The same turns and mirrors carry the whole set onto itself and the rows of a family onto each other. Which other rows belong to the same family as each row named below? List them in the order they appear above.
These 15 rows form 5 families of 3 rows each.
F: [-1.57  3.11  0.67 -0.21 -1.32 -3.26 -0.12  2.00 -0.41 -0.98 -1.75 -0.65
  0.02 -1.34 -1.19  0.58  0.33 -2.25]
X: [ 0.46  1.31  0.71 -0.43  0.94 -0.68  1.55 -0.70  1.14 -0.56 -0.29  0.95
  0.29  0.25  0.52  2.43  0.31  0.51]
D: [-1.51  0.77  0.58  1.14 -1.40 -3.06 -0.18  2.04 -0.72 -2.43 -1.90  0.09
 -0.63 -0.78 -1.72  0.62 -0.39 -0.55]
J: [-2.42  4.30  0.70 -0.02 -1.85 -3.10 -0.24  0.14  0.01 -1.56 -1.72 -0.92
 -0.10 -0.17 -1.37  0.85 -0.06 -2.23]
K: [-2.35  1.05  0.44  1.45 -1.40 -3.95  0.01 -0.26  1.79 -1.46 -2.01 -1.40
 -0.12  1.66 -0.52 -0.22  0.50 -1.45]
B: [ 3.03  2.49 -0.95  0.65 -2.09 -2.80 -1.81 -0.67  0.06  0.27 -1.00 -0.52
 -1.58 -0.66 -0.97  2.06  0.03 -1.90]
V: [-0.82  1.83  0.59 -0.04 -0.05 -0.98  1.56 -1.25  0.70  0.47 -0.64 -0.30
 -0.65  1.64  0.71  2.09  2.41 -1.37]
E: [ 2.61  2.43 -0.33  1.37 -0.34 -2.84 -1.91 -1.35  2.45 -1.80 -1.01 -0.24
 -0.76 -0.22 -1.63  2.48 -0.26 -0.95]
H: [-1.54  2.02  0.89 -0.41 -0.72 -4.35 -0.32  0.65  0.50 -2.45 -1.30 -1.75
  1.04 -0.34 -0.56  1.91 -0.56 -0.48]
M: [ 0.62  2.77 -0.75  1.74 -1.99 -2.03 -0.93 -1.82  2.38 -0.87 -1.62  1.15
 -1.37  0.46 -1.76 -0.23 -1.46 -1.11]
T: [ 0.13  0.62  0.07  0.90 -1.68 -1.48  1.75 -1.59  0.34  0.28 -0.73  0.10
 -0.54  2.00  1.17  0.62 -0.75  0.60]
L: [ 0.66  0.92  0.66  0.07  0.71 -0.61  0.94  0.00 -0.09  1.05 -1.10 -0.14
 -0.44  0.74  0.48  1.65  2.30 -1.75]
U: [ 0.03 -1.07  0.38  0.60  0.97 -0.29  0.25 -0.38 -0.42 -0.55 -1.73  0.83
 -0.68  0.91 -0.81  1.15  0.99 -0.44]
A: [ 2.44  3.61 -0.50  1.44 -2.60 -2.38 -0.89 -1.92  0.56 -0.40 -0.58 -0.51
 -1.94  0.61 -0.64  2.49 -0.06 -1.43]
S: [ 1.90 -0.13 -1.49  1.18 -1.85 -2.92 -2.02 -0.70  0.39 -1.18 -1.51  0.35
 -2.16 -0.38 -1.72  1.85 -0.09 -0.48]

Which other rows belong to the same family as J? V, A
Which other rows belong to the same family as M? K, T
Which other rows belong to the same family as U? D, S

The same turns and mirrors carry the whole set onto itself and the rows of a family onto each other. Which other rows belong to the same family as each row named below? List them in the order they appear above.
These 28 rows form 7 families of 4 rows each.
kopuf: [ 0.10 -1.12  0.94  1.06  0.46  0.79  0.88 -0.12  2.05]
pudos: [-0.54 -1.17  0.65  1.25  1.62 -0.01  0.24  0.12  1.76]
fini: [ 1.60  0.73 -0.90  0.28  0.24  1.06  0.37  0.95 -1.49]
pas: [-0.79 -0.08 -0.64 -0.28 -1.56 -1.67 -1.69 -1.02 -0.18]
Lefiv: [ 0.01  0.55  1.06 -3.04  0.19 -1.08  0.20  0.35 -0.50]
Pofa: [ 1.11  0.68 -2.10  0.17  0.85  0.47  0.57  0.78 -0.99]
paraz: [-0.77 -1.15  0.17  1.12  0.63  1.12  0.72  0.70  1.71]
Bam: [-1.06 -0.35 -0.23  0.40 -0.27 -2.05 -1.39 -1.33 -0.72]
nutuf: [ 0.02  0.61  1.65 -2.67 -0.22  0.21 -0.30  0.50 -0.25]
luv: [-0.70  0.09 -0.83 -0.70 -0.85 -1.22 -0.99 -2.06 -1.16]
Tevam: [ 0.28 -1.08  0.66  0.67  0.92  0.33  1.75  0.57  1.80]
kidam: [-0.78 -0.03 -1.00 -0.03  0.22 -1.62 -1.20 -2.05 -1.00]
Seze: [ 0.58 -0.14  1.79 -2.60 -0.52 -0.30  0.12  0.47  0.51]
sodo: [ 1.33  0.50 -1.34 -0.21  1.46  0.99  0.94  0.50 -1.14]
fote: [-0.21 -0.07  1.29 -2.81 -0.37 -1.17  0.22  0.15  0.83]
Bok: [ 0.64  1.18 -1.36  0.95  0.29  0.73  1.10  1.07 -0.88]
Ter: [-0.66  1.33  0.88 -2.69 -0.35 -0.34 -0.55 -0.02  0.76]
zomup: [-0.85 -0.24 -0.22  0.32 -1.58 -1.37 -0.89 -1.65 -1.03]
tof: [ 0.52 -1.61  0.60  1.54  0.75  0.05  0.85 -0.17  1.37]
Sogig: [ 0.25  0.60 -1.85  0.48  0.44  1.54  0.77  0.81 -0.93]
ber: [ 1.18  0.04 -1.17  0.33  0.03  1.42  0.40 -0.08 -1.86]
Fita: [-0.22  0.70  0.70 -2.66 -0.92 -0.87 -0.39  0.72  0.85]
lekub: [-0.43 -0.60  0.39  1.43  0.36  0.19  1.37  0.75  1.82]
narar: [-0.92 -0.98  0.24 -0.13 -0.79 -1.32 -1.02 -2.09 -0.77]
dabas: [-0.84  0.45  0.95 -3.02  0.29 -0.54  0.12  0.59  0.38]
Kasa: [-0.29 -1.15  0.83  0.62  1.61 -0.60  1.33  0.40  1.72]
Voli: [ 0.84  0.02 -1.92  0.78  0.65  1.09  0.89 -0.03 -1.31]
Somav: [-1.19  0.44 -0.56 -0.28 -1.12 -1.05 -1.49 -1.93 -0.14]

Which other rows belong to the same family as Tevam? luv, fote, Voli
Which other rows belong to the same family as Somav? Sogig, Fita, lekub
Which other rows belong to the same family as ber? kidam, Seze, Kasa
Which other rows belong to the same family as sodo? Lefiv, tof, narar
Which other rows belong to the same family as Ter? pas, paraz, Bok

The same turns and mirrors carry the whole set onto itself and the rows of a family onto each other. Which other rows belong to the same family as each row named below? List them in the order they appear above.
These 36 rows form 6 families of 6 rows each.
rabom: [ 1.83 -0.37  0.63  1.04 -1.78  1.10 -0.86  3.42 -0.75 -1.97 -1.51 -1.38
  1.97 -1.27 -1.41  0.87  0.25 -0.28  2.47  0.66 -0.05 -1.68 -0.57 -1.22
 -1.97 -1.62  0.48]
gopi: [-0.77  0.66  0.65  2.19  1.32  3.29 -0.52  0.91  0.29 -3.02 -1.33  0.49
  1.46  0.75 -1.36  0.35 -1.21  1.39  2.97 -0.63 -0.75  0.14  0.17 -1.00
 -1.33  0.49 -0.01]
vugut: [ 0.39  1.30  0.27  2.23  1.04  0.75  0.95 -1.59  2.02 -1.32 -1.72  0.66
  1.08  0.29  0.41 -0.27 -2.06 -0.56  1.18 -1.57 -0.58 -0.39  1.66 -2.37
 -1.00  0.60  0.26]
vav: [ 1.97  1.00 -1.92  1.12 -1.52  0.88  2.55 -0.83  0.97 -0.79 -0.35  0.40
 -1.10  0.28 -1.60 -1.27 -0.66  1.06 -0.25 -0.52  1.58 -1.57 -0.58 -3.26
 -3.65 -0.27  0.55]
Zati: [ 2.05 -0.84 -0.13  0.32 -1.03  0.67 -0.56  4.16 -1.01 -2.07 -0.98 -0.20
  0.56 -0.90 -1.42  1.86  1.01 -0.76  2.29  0.28 -0.13 -0.82  0.17 -1.11
 -2.72 -1.05  1.05]
Fav: [ 1.24  1.03 -0.21  0.01 -1.09  2.01  2.07  1.98 -1.43 -2.89  0.44 -0.04
 -0.86  1.87 -0.93  0.17 -0.62  2.04  2.91  1.03  0.02 -1.37  0.59 -1.54
 -3.68 -0.38  0.74]
femi: [ 1.45  0.15 -2.55  1.23 -1.95  0.04  3.15 -0.19  1.04  0.25 -0.70  0.71
 -0.55 -0.10 -0.58 -1.10 -0.29  0.69 -0.03  0.24  0.87 -0.92  0.36 -2.98
 -2.85  0.42 -0.13]
vepar: [ 1.89 -0.14 -1.80  1.72 -1.77  0.91  3.65 -0.75 -0.56 -0.31 -1.06  0.04
 -1.07  0.69 -0.76 -1.12 -0.49 -0.16 -0.12 -0.85  1.88 -0.93 -0.32 -2.49
 -3.45  0.55  0.12]
fila: [ 2.90 -0.89  0.13  0.16 -1.15  0.95 -0.88  3.51 -1.51 -2.46 -1.28 -0.10
  0.86 -1.07 -1.04  1.02 -0.12 -0.89  2.75  0.33  0.37 -0.74 -0.72 -0.83
 -2.39 -0.98  1.26]
Ris: [ 0.72  0.80 -0.46  1.56  0.89  0.21  1.39 -1.69  1.09 -0.55 -1.75  0.38
  0.51  0.52 -0.07 -1.34 -1.91 -1.40  1.33 -1.85 -0.09  0.69  1.08 -1.70
 -0.59  1.43  1.19]
pobeb: [-0.22 -0.93  0.67  1.65  1.56  2.37 -1.67  0.87 -0.74 -3.11 -2.44  0.63
  0.34  0.18 -1.62  0.33 -0.74  1.26  2.62 -0.88 -0.35  0.01 -0.11  0.15
 -1.34  0.21  0.87]
kez: [ 1.59  0.15 -1.30  1.81 -1.65  0.48  2.73 -0.42  0.44 -0.26 -1.16  1.30
 -1.38  0.10 -0.70 -1.58  0.35  0.44 -0.88 -0.37  1.74 -1.42  0.33 -3.14
 -2.44 -0.26  1.32]
koni: [ 0.89 -0.44 -2.43  1.42 -1.26  0.62  3.24 -0.69  0.59 -0.29 -0.81  1.34
 -0.44 -0.26 -1.10 -0.59 -0.62  1.49  0.12 -0.94  1.61 -0.76 -0.38 -2.97
 -2.60  1.22 -0.04]
Sur: [ 1.74 -1.30  0.04  1.71 -1.18  1.11  0.97  0.29  1.25  0.77 -2.39  0.04
  0.72 -0.82 -0.15  0.26  0.73 -2.04 -0.53 -0.48  1.24 -1.44  0.51 -2.41
 -0.59 -1.44 -0.66]
Zoren: [ 2.14 -1.52 -0.41  1.50 -0.03  1.02  1.15  0.41  0.47  0.95 -1.92 -1.57
  0.91 -0.68 -0.31  0.59 -0.37 -3.14  0.22 -0.43  0.86 -0.48  0.83 -2.30
 -1.47 -1.15 -0.56]
mel: [ 2.14 -1.14 -0.12  0.94  0.33  1.44 -0.08  0.17  0.24  0.61 -2.04 -1.43
  0.45 -0.83  0.37 -0.12  0.31 -2.84 -0.33 -1.09  1.06 -0.91  0.80 -2.29
 -1.17 -1.21  0.26]
bikik: [ 1.60 -1.11 -0.40  1.53 -0.26  1.15 -0.01  0.57  0.98  0.23 -1.54  0.14
  1.40 -1.69 -0.22  0.29  0.13 -2.89 -0.76 -0.65  1.73 -0.69 -0.11 -2.69
 -1.96 -0.65 -0.47]
zuv: [ 1.86 -0.43  0.67  0.08 -1.43  1.30 -0.68  2.97 -1.25 -3.11 -0.69 -1.21
  1.76  0.04 -1.23  1.25  1.13  0.06  2.00 -0.50  0.35 -1.19 -1.10 -0.43
 -1.86 -1.78  0.30]
Mafi: [ 2.76 -0.50  0.92  1.60 -0.52  1.25 -0.92  2.51 -0.84 -2.41 -0.90 -1.33
  1.35 -0.22 -0.85  1.15  0.53 -0.96  2.90  0.00 -1.04 -1.04 -0.29 -0.32
 -2.61 -1.49  1.67]
dap: [ 2.21  0.44  0.13 -0.69 -0.86  2.99  1.94  2.08 -1.58 -1.88  1.38 -0.20
 -0.92  1.68 -1.50  0.09  0.14  0.86  2.70  0.50  0.20 -1.01  0.45 -2.08
 -3.38 -0.59  0.48]
siko: [ 1.86 -1.64 -0.58  1.36 -0.43  1.17  0.57  0.84 -0.28  0.85 -1.04  0.03
  0.66 -1.13 -0.40  0.90 -0.25 -2.45 -0.43 -0.45  2.43 -1.13  1.01 -3.47
 -1.98 -0.97 -0.46]
lop: [ 0.38  0.92  0.03  1.18  0.22 -0.04  1.75 -1.94  0.78 -0.51 -2.07  0.30
  0.45  1.22  0.41 -1.31 -1.23 -0.14  0.83 -2.01 -0.53 -0.41  0.80 -1.39
 -0.32  1.48  0.44]
fas: [ 0.71 -0.06 -0.78 -0.91 -1.17  2.35  1.35  1.76 -1.61 -2.03 -0.15  0.73
 -1.54  1.88 -1.85  0.18 -0.54  2.69  2.58  0.48  0.37 -0.99  0.96 -1.30
 -2.52  0.02 -0.06]
nug: [ 0.09  0.31  0.35  2.15  0.76  0.21  0.58 -1.94  0.50 -0.38 -2.00  1.00
  0.62  0.48  0.09 -1.51 -2.30 -0.24  0.21 -0.64  0.41 -0.48  1.90 -1.98
 -0.83  0.79  0.10]
fituf: [ 0.43 -0.15  0.94  1.41  1.24  3.16  0.29  0.06 -0.06 -2.73 -1.20 -0.24
  0.44  1.49 -2.05 -0.32 -1.10  1.93  3.16 -0.62 -1.12 -0.22 -1.15  0.12
 -1.53  0.35  0.22]
furoz: [ 2.25 -0.69 -0.31  0.95 -0.44  2.05 -0.81  3.03 -0.16 -2.26 -1.07 -1.49
  1.14 -0.61 -1.04  1.49  0.88 -0.42  2.65  0.72 -0.12 -1.16 -0.94 -0.61
 -3.18 -1.92  1.06]
kis: [ 0.38 -0.69  0.61  2.10  1.40  2.36 -0.36  0.90 -1.18 -2.93 -2.63  0.72
  0.89  1.05 -1.28  0.85 -1.70  1.52  2.91 -0.19 -0.83 -0.07 -0.29 -0.01
 -1.45  0.52 -0.27]
doro: [ 0.19  0.88  0.19  1.86  1.02  0.56  1.38 -1.18  1.91 -0.01 -1.80  1.94
  0.49  0.79 -0.58 -0.60 -0.94 -0.81 -0.01 -1.34  0.11 -0.11  1.52 -2.40
 -0.23  0.62  0.71]
Likon: [ 1.29  1.38 -0.93  0.13 -1.59  2.44  0.59  1.65 -1.29 -1.82  0.89  0.33
 -1.06  1.59 -2.03 -0.50 -0.68  2.07  2.39  0.72  1.07 -1.20  0.65 -2.18
 -3.66 -0.87  0.88]
Buz: [ 1.77  0.29 -2.08  1.23 -0.88  1.09  3.74  0.32 -0.02  0.00 -0.68 -0.23
 -1.02  0.49 -0.66 -0.61  0.61 -0.11 -0.90 -0.95  0.96 -1.00 -0.43 -2.90
 -3.73  0.44  0.12]
ziv: [-0.24  0.24  1.50  0.42  1.49  2.98 -0.81  0.43 -0.24 -3.13 -1.19 -0.06
  1.07  1.29 -1.40  0.15 -1.42  0.84  3.15 -0.31 -0.35 -0.42 -0.66 -0.14
 -1.22  0.08  0.36]
dekov: [ 1.82  0.13 -1.69 -0.76 -0.34  2.61  1.30  2.19 -1.19 -1.57  0.23  0.62
 -1.50  1.62 -2.02  0.26 -1.05  2.13  2.96  1.09  0.24 -0.15  0.75 -1.80
 -2.98 -0.42  0.41]
luvu: [ 1.29  0.66 -1.20 -0.37 -0.49  2.18  0.66  1.65 -0.94 -3.13  0.88 -0.39
 -0.92  1.70 -1.50 -0.33  0.40  2.58  2.48  0.10  0.36 -0.57  0.64 -1.63
 -2.71 -1.41  1.25]
rad: [-0.25  0.24  1.07  1.56  2.02  2.28 -0.20  1.40 -0.89 -3.78 -1.11 -0.30
  1.21  1.55 -1.42  0.87 -0.40  1.61  2.24 -0.55 -0.85  0.04  0.35 -0.64
 -1.48 -0.64  0.00]
Lov: [ 0.65 -0.21 -0.30  2.01  0.54 -0.78  0.17 -1.36  0.97 -0.14 -2.27  0.81
  1.29 -0.36 -0.10 -0.40 -1.95 -0.29  1.09 -1.27  0.11 -0.39  1.82 -2.05
 -0.17  0.65  0.92]
sini: [ 2.25 -1.00  0.62  1.06 -0.84  1.33  0.75  0.62  0.87 -0.17 -1.67 -1.21
  1.30 -1.70 -0.28  0.18 -0.34 -2.45 -0.28 -0.21  1.40 -2.03  0.09 -3.19
 -1.36 -1.55 -1.03]

Which other rows belong to the same family as Mafi? koni, dap, siko, fituf, Lov
Which other rows belong to the same family as luvu? kez, Sur, zuv, doro, rad
Which other rows belong to the same family as vugut? rabom, gopi, vav, Likon, sini
Which other rows belong to the same family as fila? vepar, Ris, Zoren, kis, dekov

